[146 142  69  97  57 162 111 106 147 134]
[144  98 187 150 137 126  96 126  97 100]
[137  94 182 161 153 120 106 129 104  85]
[111 177  71 110 110 120 177 122 154 174]
[105 180  66 107 127 117 183 130 156 176]
[ 83 143 195 184 204  77 157 165 117 135]
[146  80 187 149 150 126 102 123  95  92]
[162 141  79  84  56 158 111 107 143 133]
[146  85 187 142 160 136  97 140 109  82]
[ 88 148 181 174 192  89 169 161 119 159]
[100 175  70 111 126 108 185 137 149 181]
[150 105 195 152 144 130 112 133 117  96]
[101 166  77 111 118 120 189 127 147 171]
[ 99 186  71 109 117 115 187 130 141 179]
[108 181  61 127 129 105 176 131 146 183]
[ 91 147 197 165 215  91 154 171 117 145]
[146 127  70  72  71 153 113 100 141 134]
[109 168  67 111 123 107 180 128 150 173]
[145  98 189 148 150 125 101 129 115  93]
[142  86 175 155 155 122 104 135 106  87]
[144  97 196 148 166 129 107 138 116  99]
[151 154  66  86  55 164 112  98 148 132]
[157 142  71  90  66 151 106 102 134 120]

[148 100 192 155 161 138  95 135 112  96] -> 1 0
[146  85 182 145 153 125 102 120 104  97] -> 1 0
[155 133  70 101  48 150 112 107 143 119] -> 0 0
[143  97 189 163 149 127 101 148 103  88] -> 1 0
[157 133  62  76  72 146 114 104 154 133] -> 0 0
[145 128  60  81  59 164 113 104 138 131] -> 0 0
[ 98 130 179 172 219  87 156 173 111 146] -> 1 1
[139  94 174 148 160 134  99 135 130  80] -> 1 0
[ 85 142 191 174 204  80 170 161 120 149] -> 1 1
[ 83 148 188 177 210  88 174 169 115 148] -> 1 1
[106 176  71  99 119 127 180 128 150 197] -> 0 1
[151 135  75  96  68 158 111 103 144 125] -> 0 0
[ 85 151 186 170 211  86 156 158 108 141] -> 1 1
[142  84 180 149 154 131  96 128 112  90] -> 1 0
[167 132  78  74  63 167 102 105 142 129] -> 0 0
[142 127  61  85  57 150 110 110 146 129] -> 0 0
[147  76 181 146 147 138 112 135 112  99] -> 1 0
[157 134  71  86  60 156 103  98 152 133] -> 0 0
[142 101 181 153 152 129  99 135 102  94] -> 1 0
[156 124  69  87  64 143 113 103 152 127] -> 0 0
[139 100 185 146 151 137  96 128 113  86] -> 1 0
